In the data rows, 128 means zero.
Each row has a hidden score. How much does it go up from the first row of each pair to the second? 10 means little or no change, 20 a big rise and 0 a big fall. The score is a weighted sum of the row's numbers plus the product of two more (or one squared), each taken from its middle value.
[128 115 118 155 118 115 141 157 110 121 159 103 113 122 128  96 123 128 147]
[130 140 156 129 168 100 137 115 107 116 135 110 126 148 164 142 128 137 131]: 8
[144 121 110 165 107 139  84 142 128 180  96  90 145 128  99 147 167 128 158]
[117 128 128 135 105 135 128 139 121 146  97 146 124 111 130 151 161 106 133]: 10
[118 113 132 157 117 127 141 129 159 103 122 128 128 124 126 147 128 154  99]
[143 143 136 111 153  90 137 119 114 132 103 107 138  89 128 151 123 119 134]: 13
[124 119  72 133 154 125 120  98 134  95 103 128 150 126 120 128  95 101 119]
[116 148 128 147 161 128 111 100 108 122 115 128 163 139 133 140 109 127 145]: 6
[173 145 135  89 121 100 123 116 121 133  99 116  94 106 112 143 128 111 131]
[128 175 128 128 139 128 134  67 147 128  75 177 208 163 120 112  94  92  95]: 9
[111 125  71 146 119 151  88 155 107 113 133 162  87 103 138 122 121 134 179]
[108 138 117 128 125 148  87 165 113 117 135 169  94 115 103 128 128 145 162]: 11
[185  96 122 117 101 156 128  55 191 106 155  62 118 130 166 128  90 150 138]
[ 92 137 114 163 138 172  88 140 127 180 119 128 156 135 134 126 123 109 128]: 15
[129 127  75 135 111 113 101 115 128  84 142 134  85 128 121 124  96 165 165]
[161 128  97 128  81 108 151 127 109 124 142  96 123 128 156 123 157 105 150]: 9
[147  83 154 137 110 120 131 128 113 111 144 148 156 146 103 149 122 142  88]
[115 139  94 125 116 118 108 132 150 128 124 130  89 133 115 113 118 134 134]: 11
[116 106  87 140 127  87 164 147 114  95 175 128 108 121 123 115 131 126 115]
[147 108 169 129 123  98 129 125  93 122 120 127 143 122 130 116 135 155 112]: 12
[109 130 162 155 117 128 117 142 128 104 100 128 139 148 149 133 131 128  84]
[109 110 145 128  88 117 118 128 175 123 119 142 162 135  81 131 101  98 100]: 5
[138 119 110 172 128 146  85 126 136 185 102 128 140 131 112 141 164 109 154]
[155 110  87 118 137 132 120 135 142 116 146 121 159 156 125 156 164 121 139]: 10
[148 134 137  77 147 128 128 132 109 133 150 117 116 114 128 125 124 130 135]
[164 125 133 128 145 117 151 138 112 136 115 129 137 105 142 141 143 137 117]: 7
[ 98 101 161 156 108 146 155 167  90 128 166 134 125 128  79 128 128  92  77]
[115 167 156 119 137 147 128 136 110 148 128 110 136 136 124 140 121  97 168]: 5
[141 105 111 125 105 113 138 130 131 128 128 139 131 110 133 132 105 147 136]
[121 115 127 168 128 116 137 175 118 125 167 115 117 129 119  97 138 135 137]: 14
[144 128 119 115 105 129 137 109 133 134 128 141 155 128 140 142 122 108 126]
[ 98 103 160 149 163 128 156 157  96 110 167 149 100 138 108 109 114 154  90]: 12
[118 103 124 142 152 135 128 180 101 105 171 157 106 118  85 134 123 149 128]
[113 158 111 151 158 101 118  67 130 111  94 128 184 153 129 133  98 125 115]: 7
[107 163  94 139 147 117 119 128 137 113  90 152 189 133 113 130 128 104 120]
[133 128 147 131 108 123 134 124  92 100 118 115 117 128 135 128  81 127 153]: 6
[125 167 159 128 134 151 115 120 147 137 101 136 124 149 140 126 154 128 165]
[127 124 135 178 112 128  99 102 132 128 104  84 150 166 149 123 140  99 138]: 10
[118 110 139 151  84 128 139 126 157 104 128 153 145 127 136 142 133 139 103]
[128 119 114 129  93 105 161 165 112 120 159 125 138 113  99 132 139 112 142]: 8
[118 159 109  62 142 155 195  88 141 134 141 123 114 125 169  71 102  94 119]
[137 127 139 108 139 123 153 147 123 130 120 152 148 133 124 125 126 133  96]: 11
[128 118 111 179 105 114 179 125 140  95 154 115 144 145 156  71 128  98 126]
[154 117 116  66 128 133 143 128 173 119 188 130  87 113  74 159 128 186 116]: 9
[135 105 111 123 135 143 132 182 143 147 172 150 115 128 115 107 188 150 114]
[152 143 186 128 154 123 128 130  95 146 108  97 118 143 114 166 159 157 135]: 13
[149 111 152 128 119  78 134 117 128  94 107 159 156  98 149 128 127 148 125]
[114 138 127 148 128 125 128 126 125 156 106  95  99 133 150 128 166 119 119]: 14
[119 141  64 137 105 154  85 127 151 128  98 168 128 115  88 134 122  88 128]
[127 103 153 139  72 151 115 112 187 143 128  89 133 129 129 121 100 107 128]: 10
[104 119 113 144 136 147 117 128 131 118 117 146 145 116 114 128 148 134 106]
[ 96  98 157 143 172 135 128 182  94 128 177 174 106 125  83 119 127 158  99]: 6
[ 97 146 140 141 138 136 109 128 127 113 119 143 120 144 115 126 132 150 104]
[110 126 141 145 119 129 125 119 133 109 110 142 152 122 114 151 131 144 102]: 8
[131 133 132 115 118 152 111  90 158 128  96 145 155 135 154 141 113 116 120]
[135 128  91  95  99 167 126  84 225 117 154 161 128  94 142 158 125 157 127]: 5
[132 146 128 102 165 123 158 156 120 131 109 148 128 129 129 114 125 125  96]
[167  65 135 177 104  98 148 112 154  98 155  74 129 131 163 147  98 128 128]: 7
[110 128  93 116 128 112 160  94 160  99 146 153 137 132 143 107 111 122 116]
[129 153 144 101 144  81 128 126 137  90 120 120  90 101 102 111 107 157  89]: 15
[105 171 145 127 102 156 118 151  90 168 131 122  90 126 171 136 128 114 128]
[131  87 142 208  84 116 131 156 156 115 162  75 128 122 144 133 101 119 154]: 8
[142 106 117 108 121 146 141 163 157 137 171 161 117 115 117 123 186 161 110]
[124 121 128 131 128 119 115 128 154  90 122 135  95 134 144 110 128 129 126]: 15
[156 118 178 122 157 115 137 138  77 141  92 128 148 146 162 158 162 138 119]
[126 131 106 115 131 168 105 128 138 139 129 122 113 149 142 142 138 129 139]: 11
[131 168 132 128 142 155 122 135 135 141  87 140 128 128 156 130 128 116 163]
[128  96 106 111 108 145 138  24 211  99 144  87 119 116 184 128  95 168 117]: 1
[158 108 128 114  66 110 185 128 122 121 140  98 150 121 128 140 137 128 126]
[110 102 136 138 106 150 136 202  96 109 128 201 121  91 128 128 117 141 129]: 18
[ 83 181 128 144 132 128  92  99 135 156  75 156 180 142 125  85 130  99 120]
[125  87 129 141  94 162 128 134 144 188 133 104 106 112 149 112 147 128 120]: 8
[ 53 162  82 145 128 163 106  86 128 155 118 154 128 188 174  63  85  99 128]
[ 90 130 128 189 154 152 119  99 134 148 122 114 167 128 178 107  99 111 130]: 3
[119 113 112 153  98 106 155 128 116  82 161 104 108 134 150 120 103 128 128]
[134 118 106 128 114  98 135 128 126  78 137 149 151 108 137 139 102 128 132]: 10
[125 124 142 142 174 112  98 175 125 120 173 153 123 134  82 136 140 189 120]
[148 135 146 127 126 134 121 129  96 158  90 111 143 110 140 148 154 114 163]: 8
[163 120 128  97 129 120 127 130 143 105 128 135 161 128 114 128 125 133 114]
[116 113 169 162 135 119 110 128 101  89  91 128 128 136 154 139 119 167  87]: 11
[133 147 121 132 127 102 135 111 111 157  95  79 142 127 156 114 149  67 142]
[117 128 114 147 105 126 149 108 126  94 139 111 127 128 166 132  95 118 123]: 5
[118 124 107 120  89 128 110 128 104 113 104 128  95 122 159  96 128  95 146]
[141 152 139 130 169 119  93 122 134 126 120 114 128 141 114 177 147 128 158]: 4
[124 137 139 137 124 109 131 131 122  97 128 118 128 159 131 113  86 128 153]
[147 127 103  96 143 119 166 120 128 135 128  93 120 109 135 109 129 128 128]: 15
[126 124 101 125 159 168 105 155 123 166 127 149 134 134 107 144 157 124 148]
[128  97  78 128 104 101 120 135 124 114 156  91 119 137 118 153 170 132 150]: 12
[128 117  82  88 159 112 155 100 138 128 134  98 120 113 150 124 130 128 119]
[114 144 128 130 138 143 107 156 111 121 127 153 132 129 126 128 123 135 147]: 5
[139 103 139 118  97 118 150 128 137 116 128 145 190 137 133 143 114  81  96]
[ 59 148 115 161  86 153 107  99 125 145 104 191 183 158 150  82  88 108  95]: 15
[146 128 155 105 126 129 141 114 146 115 124 114 142 135 133 148 113 133  88]
[121 114  91 128 136 124 128 135 117 107 162 102 139 159 146 116 135 128 117]: 11
[121 116 129 133 103 135 125 113 163 125 106 144 169 140 128 129 101  96  99]
[134 107 107 134 110 156 112 128  78 123 136 133 108 142 135 131 129 108 161]: 12
[178  96 123  75 133 128 167  87 167 110 128 120 118  94 152 166 153 175 101]
[173 105 113 118 117 128 140 100 145 124 130  92 146 112 153 118 123 136 145]: 12
[ 76 123 120 128 121 140 138 117 144 115 147 124 156 158 152  87  86 114 125]
[113 100  82 140 140 100 159 153 114 128 178 116 105 122 123 121 124 120 112]: 12
[122 113 166 158 117 118 154 110 145  81 118 132 153 152 143 139 108 128 111]
[142 100 128 126 123  93 183 145 113 115 152 111 143 131 107 123 140 100 126]: 8
[172 115 142  82 145 116 158 109 135 120 110 109 142 108 176 144 119 136  86]
[128 130 134 144 114 134 128 116 120 100 114 122 135 129 121 150 109 150 113]: 9
[115 113 141 143  94 130 103 108 107 113  92 141 106 126 164 120  98 132 130]
[153 108 159 120 136 101 130 137 120 105 145 133 147 165 111 165 132 156  96]: 5
[128 103 121 127 138 139 133 188 129 147 170 154 131 137 116  98 178 134 124]
[124 119 101 114  96 111 110 109 112 113 119 131  72 120 142  95  91 124 142]: 8
[128 152 123 101 106 151 123 137 136 142 114 159 151 106 115 128 129 128 147]
[111 103 130 146  99 127 125 120 169 119 111 140 178 145 128 126  98  87  95]: 11
[125 150 161 137 128 106 169 107 128 155 109 128 117 156 128 104 143  96 155]
[117 102 110 136 106 122 124 133 162 127 107 162 171 101 111 138 108 128 109]: 17
[121 128 144 149 130 120 105 111 159 110  98 140 127 149 128 148 117 127 106]
[126 125 146 115 112 134 117 136 116 129 120 150 118 103 123 126 118 149 135]: 9
[170 128 128 117 159 115 145  62 127 104 129  88 122 117 184 136 112 128 128]
[134 114 158 101  98 129 129 151 143 123 128 143 128 124  74 162 118  94 111]: 17
[113 145 115 128 106 131  83 143 113 128 128 156 107 128 117 147 136 112 142]
[132 122 131 132 126 105 184  98 132 107 158  84 104 141 150  90 106 131 128]: 6
[117 113  85 119 106 119 123 149 140 109 142 147  96 110 108 128 125 120 138]
[143 126 131 115 132 105 132 128 162  78 128 121 121 160 128 113 106 139 116]: 12
[140 145 152 131  98 134 129 112 102 152  86  93 143 126 160 141 133 106 158]
[112 121 160 131 128 175  80 133 116 204 120 133 122 129 162 106 146 125 140]: 10
[107 142 140 143 128 151 121 145 164 121 106 169 151 154 106 130 125 115 109]
[129 145 139 141 156 106 151 106  85 150 116 102 111 132 177 125 139 120 158]: 2
[157 106 130  81 101 141 153 142 166 122 163 160 128 104 125 145 172 161 128]
[144 162 110 120 140 128 140 128 117 128 126 143 138 150 146  88 108 134 128]: 10
[128 176 104 126 141 104 128  57 151 122  67 128 206 147 142 106 100  92  90]
[133 132  90 147 128 113 115 142 117 128 149 178 142 102 134 114 125 161 137]: 6
[151 127 128 109 170  96 145 132 110 129 104 156 144  87 105 144 131 133 115]
[134  95  96 134  90 145 115 134 118 119 142 113  97 128 128 140 108  93 139]: 9
[115 143 128 141  88 128 128 126 126 105 107 131 139 136 128 155 111 161 110]
[111 123 126 149  96 139 107 128 113 126 112 134 139 138 156 130 147 128 122]: 13
[107 113  97 136 141 151 127 153 156 117 136 141 130 126 128 149 154 137 119]
[159 128 166 139 128 119 116  98 111 125  91 116 132 128 158 164 129 136 143]: 7
[132 114  87 142 111 123 128 125 158 128 141 128 124 102 134  95 136 136 133]
[128 161 108  98 194 117 139 109 118 132 110 152 153 141 102 118 133 122 128]: 8
[155  93 133 163 146 131 119 136 151 126 152  98 128 130 131 142 130 144 132]
[109 130 117 140 112 143 119 148 159 129 113 165 136 136 106 130 137 129 110]: 10
[149 125 181 126 140 118 128 128 128 147 101 117 152 126 131 179 156 147 128]
[167 148 143  90 128 133 139 120 128 120 145 128 140 137 126 154 122 128 121]: 8
[ 95 139 142 124 131 138 113 159 130 131 122 128 153 117  86 138 149 131 109]
[166 131 110 128 160 105 120 106 122 124 101 125 100 124 129 140 127 112 124]: 1
[128 151 141 130 105 140 128 165 113 174 116 127 128 115 134 147 174 117 144]
[100 175 128 130 114 130 121 124 107 166 122 122  81 140 166  89 128  91 128]: 12
[ 89 165 121  83 128 141 170 139 109 175 135 157 110  98  86 106 118  94  90]
[ 71 204  84  80 189 168 155  98 143 175 103 160 140 111 119  90 121  65 109]: 11
[ 49 170  51 128 128 159 105 111 153 149 151 174  55 178 140  48  91 111 127]
[119 151 155 111 119 127 128 171 128 110 128 146 119 128  80 142  89 133 165]: 12
[146 128 124 136 126 140 115 128  80 140 124 128 110 137 136 143 150 120 158]
[132 116 130 154 122 133  92 130 128 119 111 118 116 128  97 184 128 123 116]: 12
[ 99 128 107 139 158  98 128  65 141 109  82 176 203 155 129 121  99 112 101]
[137 121 146 124 128 123 145 139 132 128 145 150 133 126 112 127 103 148 136]: 10
[128 144 117 137 151 132  90 142 128 142 129 123 103 146 124 136 157 133 159]
[112 142 128 135 116 140 128 146 127 152 107 114 128 135 118 143 161 106 126]: 12
[128 155 149 139 128 100 159 117  87 158 120 101  94 124 171 116 145 119 165]
[113 144 132 133 116 127 118 128 128 116  98 146 136 148 171 117 114 118 126]: 17
[ 88 137 148  74 172 137 169 169 103 128 150 170  91  89  92 103 126 136 123]
[ 89 194 120  60 181 172 173 127 128 186 121 154 133 105 128 102 116  67  98]: 14
[117 152 122 139 122 130  97 133 103 129 129 105  93 139 134 121 145 126 164]
[129 111 126 135 128  87 174 150 112 110 159 105 139 156 108 116 134 108 122]: 7
[142  94 145 171 114 150 116 128 143 128 151 118 173 150 128 147 130 130 123]
[128 140  61 140 136 125  91 108 145 109  94 157 134 136 111 128 106  95 144]: 8
[132 118 131 118 102 153 112 128 126 155 119 105 110 130 104 141 144 128 128]
[109 128 103 114 158 171  78 131 155 153 113 158 128 127 114 141 130 123 158]: 7
[ 90 128 111 129 145 132  94 119 135 163  80 145 165 132 117  89 142  75 141]
[154 113 113 120 138 100 150 126  97 138 135  86 119 132 156 121 158 128 151]: 7
[147 131 140  77 129 130 137 157 141 128 126 151 143  87 117 160 125 139 108]
[113 111 129 166 160 128 121 179 129 128 172 128 121 126 104 114 161 154 125]: 9
[105 144  95 129 119 134 105 147 143 116 133 134  70 144  99 101 128 128 134]
[117 130 128 118 128 102 145 113 158  96 144 145 131 128 118 117 109 128 121]: 5
[108 136 115 125 116 136  90 135 107 120 128 130 128 129 116 110  96 123 148]
[131 106 124 110 141 132 128 145  98 132 155 128 118 119 132 107 155 139  98]: 15
[102 131 143 148 128 122 113 111 130 118 125 112 127 152 124 121 142 149  95]
[128 111 151 119 112 113 141  96 145 111 115  98 144 129 141 149 108 125  87]: 8
[124 136 178 138 128 135 112 142 151 183  92 128 119 104 110 128 147 128 128]
[113 105 153 150  90 130 150 142 147  85 118 158 164 134 131 153 119 150 112]: 12
[120 108 128 159 131 127 108 133 105 128  89 150 123 119 152 140 113 156 105]
[128 107 130 128 122 110 130  98 136 125 123  93 129 106 138 120 118 144 150]: 7
[153 128  88  87 177 108 158 121 124 115 139  95 103 111 137 123 134 129 114]
[158 155 135  91 101  91 134 140 123 127 111 144  91  86 100 128 136 125 128]: 4
[144 125 132 128 151 132 125 125 128 134 128 104 112 117 106 117 124 145 142]
[ 87 182 117 136 141 131  92 109 136 159  76 155 172 136 128  91 136  87 132]: 13
[133 153 124 110 198 128 138 128 125 131 110 124 120 132 139 128 133 128 128]
[137 108 139 107 125 135 140 176 119 128 131 193 165 112  94 141 126 122 109]: 9
[118 148  93 154 128 115 119  76 121 113  95 142 188 135 147 135 101 128 123]
[124 125 132 128 148 141 128 123  99  96 128 114 131 145 128 135  95 125 130]: 13
[109 118 136 139 141 136  97 151 128 116 103 166 107 110 121 136 119 140 137]
[133 123 128 134 142 124 131 142 131 118 149 139 111 113 124 126 147 168 124]: 11
[142 111 107  90 146 153 141 128 166 131 181 144 103 123  94 130 184 128 110]
[112 130 173 137 101 128  97 156 112 113  95 158 117 120 113 144 117 152 129]: 15
[150 122 119  77 134 127 161 131 128 140 143 114 130  95 130 124 135 123 136]
[163 122  90 119 128 147 107 119 117 127 114 121 131 143 131 136 160 134 181]: 7
[104 100 151 158 114 138 142 179  93 129 174 142 114  98  56 128 111 128  96]
[150 110 102 104 156 156 169 110 127 120 159 103 119 104 143 116 112 125 139]: 7
[ 77 182 117 142 137 127  89 114 133 158  77 162 180 135 111  90 124 102 118]
[102 134 130 137 110 153 109 157 129 124 119 164 139 121  99 142 145 132 118]: 13
[145 101 128 124 105 156 141 155 149 139 166 150 128 128 128 105 180 148 104]
[121 155 143 134 130  94 154 117  94 161 116  94  78 127 177  99 140 101 172]: 7
[124 158 132 148 130 103 114  83 114 117  96 136 172 149 142 139  94 129 130]
[127 151 117 154 161 114 125  84 101 129 110 123 128 135 164 140 118 132 128]: 9
[153 139 139  88 152 123 128 166 106 145 121 154 127  82  95 146 145 139 133]
[137 124 111 107 152 173 112 120 133 144 128 127 128 145 136 153 128 130 129]: 7
[164 139 154 111 154 117 146  81 101 139 123  73 128 142 184 128 132 143 141]
[139 133  80 142  78 168  87 124 154 148  95 137 161 138  96 135 146  76 159]: 15
[114 129 135 128 136 132 128 121 120 158 111  94 105 142 161 135 174 113 115]
[104 151 175 160 134 143 128 161 158 168 114 128  95 125  92 144 123 108 173]: 4
[119 153 140 128 147 131  86 141 156 121 103 130 108 149  76 154 115 122 122]
[140 148 141 115 128 117 128 120 137 120  96 145 104 141  90 158 111 123 131]: 5
[166 128 128  93 128 109 157 134 108 138 111 122 136 105 144 138 128 137 109]
[121 145 134 128 135 128 128  88 128 131  89 128 138 128 191 136 105 105 150]: 5
[147 102 149 124 125 117 180 128 129 116 128 127 153 113 146 117 137 132 121]
[127 130 112 134 131 157 108 128 131 128 121 124 122 148 122 131 128 131 135]: 13
[128 128 138  99  98 159 150 132 125 125 154 134 117  93 114 130 101 140 149]
[106  84 131 158 145 149 143 173 100 128 176 129 130 128  78 139 117  98  87]: 14
[137 103 138 121 108 112 150 145 133 108 150 136 130 105 110 132 125 157 132]
[131 147 152 121 149 119 139 109 100 130 129 119 116 124 186 141 116 121 148]: 6
[149 129 158 116 135 128 132 109 146  90 126 125 126 135 117 127 122 141 127]
[115 109 111 162 142 132 139 176 112 122 168 129 129 130 128  92 135 119 142]: 11
[175  72 117 128 120 139 145  92 173 105 159  95 135 119 160 165 108 138 146]
[156  55 126 149 130 128 131 140 104 128 144 143 169 128 137 160 125 142  79]: 12
[137 110 120 128 128 121 125 184 121 143 172 128 107 150  98  98 163 148 136]
[135  96 121 154 128 128 131 136 123 109 158 160 145 121 155 131 127 170 104]: 9
[106 128 135 144 128 144 118 133 134 113 116 150 143 127 103 128 128 144 101]
[105 135 166 152 139 140 101 171 110 102 110 137 118 136 110 140 126 164  95]: 13
[137 103 132 128 107  86 134 122 141 118 116 128 155 124 128 158 120 126 104]
[134  95  92 138 128 143 114 154  82 106 142 137 102 148 144 124 118 119 148]: 10
[128 111 100 140 100  99 170 134 114  96 169 107 128 139 130  98 121 110 113]
[135 155 145  81 160 115 128 152 130 115 110 136 142  76 102 156 104 120 129]: 13
[136 115 108 128 115 116 118 115 131  82 142 135 109 140 121 128  91 155 145]
[167 131 142  91 161 140 149  92 106 137 118 102 143 112 196 141 128 129 141]: 11
[151 132 112 133 130 133 111 112 128 116 127 128 140 139 142 165 143 131 128]
[120 128  90 128 127  93 132 115 158  89 144 141 140 133 105 129 114 133 128]: 10
[155 135  99 127 119 113 108 138 144 120 140 122 128 119 128 163 149 145 153]
[100 141 138 130 126 126 123 134 134 130 128 144 159 125 105 139 147 140  96]: 14
[133 123 108 101 142 117 168 129 105 129 155 106 129 140 128  99 136 111 128]
[128 150 148 135 118  85 137  99 107 149 128  71 126 118 155 124 130 128 139]: 11
[156 109 171 128 129  81  99 134  99 107 113 118 151 118 100 140 144 167 129]
[137  93 143 114 113 111 142 128 141 109 115 155 171 126 128 152 117 113  89]: 9
[128 124 162 105 142 110 181 143 133 134 156 116 127 107 106 123 162 151 132]
[117 142 108  67 139 134 183  93 150 131 142 127 113 113 161  88 114 110 123]: 7
[117 137 121 129 128 154 106 140 140 153 126 120 114 169  99 123 152 134 123]
[157 113 157 128 156 145 128 128  95 160 117  94 126 129 113 165 173 127 148]: 11
[139 128 115 126 164 118 126 126 128 114 141 148 138 144 124  94 113 134 131]
[148 128  93 108 128 161 136  47 219 100 149 132 129 128 180 158 106 156 116]: 6
[133 108 134 163 128 110 113 129 128 111 128 132 120 128 128 128 132 195 104]
[144 165 123 100 146  83 140  84 111 128  89 136 141 131 132 112 112 128 127]: 8
[151 112 153 131 126 103 110 125  98 120 121 117 149 108 110 128 144 159 128]
[ 96 182 111 140 128 116 102 100 134 160  83 137 152 136 134  92 144  92 144]: 9
[121 113 108 138  97 102 173 128 111 101 162 112 130 147 141  91 120 101 116]
[146 128 146 122 133 128 141 150  71 128  94 141 147 132 168 123 159 136 112]: 16
[170 102  93 122 151 133 128 109 152 126 141  78 145 111 151 120 127 133 146]
[112 125 105  93  83 166 131  78 226 128 144 184 121 129 161 128 130 142 110]: 3
[ 86 167 118 128 112 151  69 112 105 165 109 141  93 157 187  85  99 101 178]
[107 123 139 142 145 103 128  99 133 122 110 151 149 122 118 136 142 162  88]: 10
[138 156 103 117 169 106 124 118 118 118 139 150 131 135 113 102 123 146 140]
[154 104  97 107 144 134 131 120 129 128 126 115 129  97 134 119 125 134 151]: 13
[125 125 145 133 128 125 128 127 128 100 105 138 142 125 124 128 101 137 125]
[151  95 130 103 120 103 128 125  95 120 155  96  91 128 128 136 148 128  94]: 14
[144 133 176 120 109 127 120 120 141 184  89 100 117 111 105 152 160 128 152]
[143 106 127 138 132 124 132 128 137 143 167 123 104 128 125  95 175 156 111]: 9
[117 116 120 172 136 117 125 188 124 128 171 120 106 115 128 107 150 150 135]
[ 87 145  88 107 103 156 138  75 204 142 146 168  86 149 172  78 122 128 128]: 3
[114 133 128 105 124 130 167  92 158 112 145 128 120 117 154  94 128 109 118]
[132 156 129 104 168 134 122 119 128 138  93 128 119 130 166 126 148 130 149]: 12
[126 121  90 128 128 128 115 122 126 117 131 108  70 128 127  92  99 114 143]
[140 100 123 132 158 145 139 126 128 114 162 128 127 125 135 134 124 159 110]: 10
[130 102 120 168  92 126 104 128 174 122 108 132 130 104 128 185 145 150 104]
[137  97 127 132  51 154 116 128 184 152 134  90 114  93 145 125 102 123 107]: 15
[120 139 107 127 123 128 100 145  93 132 127 118 107 137 146 128 154 111 178]
[146 128 168 157 128 141 111 136 127 142 135 125 176 160 128 157 132 129 118]: 8
[132 141 143 106 136  91 146 109 134  77 111 139 111  96 131 111 128 138  87]
[ 82 145 128 128 127 147 116 108 143 139 137 128 152 165 143  98  88 122 128]: 10
[164 149 160  76 131 123 128 149 118 138 128 128 128 109  99 143 127 147 130]
[ 97 155 150 127 105 149  68 114 107 174 111 164  99 142 128  93 106 128 169]: 6
[149  83 148 129 121  96 118 137 109 128 151 121 128 156 112 176 133 169  94]
[122 128 145 155  97 142 103 111 172 127 128 131 126 144 136 155 136 147 104]: 14
[121 121 166 160  80 139 145 124 155  88 119 134 144 135 123 145 110 150 107]
[125 121 114 121 128  95 170 146 107 112 156 120 128 140 128  92 123  99 128]: 3
[151 128 131 128 114 121 148 120  98 138 137  88 119 142 128 120 144 119 154]
[ 61 154 110 170 133 136 102  89 128 145 104 146 172 181 143  77 101 125  81]: 14
[128 123 129 120 114 134 108 147 114 126 123 128 106  91 119 128 118 154 142]
[165 126 185 134 132 128 128 128 101 161 105  75 125 137 124 165 165 142 136]: 11
[112 144  77 133 122 118  92 110 140  98 100 164 130 142  94 126  86 107 128]
[128 166 129 105 159 130 142 128 128 132  98 141 128 137 109 121 122 111 114]: 12
[114 145 125 134 121 140 135 128 124 118 109 129 147  91 173 146  98 102 152]
[149 124 128 127 136 113 127 124 148  86 147 118 116 101 118 127 138 160 138]: 13
[131 106  76 128 107 112 137 116 149  78 135 157 165 108 128 131 128 128 126]
[128 147 128 140 142 147 112 140 118 117 148 120 111 143 132 151 126 146 142]: 10
[ 72 196  85  99 167 143 139  97 156 148  88 183 175 128  87 108 116  78 112]
[137 114 135 153 111 118 151 132 103 108 140 110 124 144 161  86  99 112 141]: 10
[161 125 184 121 132 123 125 128 104 164 104  95 136 122 107 178 173 143 141]
[145 118 140  98 170 114 153 128 118 116 128 114 112 118 128 128 134 156 120]: 10
[128 185  92 113 140 118 139  77 153 128  73 188 186 115 114 110 128  89 107]
[107 153 157 128 140 128 111 147  95 167 126 106  88 152 161 134 162 117 141]: 13
[136 102 132 128 161 164 106 151 124 147 146 133 155 156 106 151 139 129 126]
[156 149 132 128 160 106 100 112 128 125 107 118  83 146  89 152 117 130 133]: 6
[171 114 131  83 132 134 169  90 149 125 153 100 127 112 142 166 149 155 114]
[136 114  94 124 109 104 174 128 103 119 147 128 127 124 128  90 121 128 125]: 9
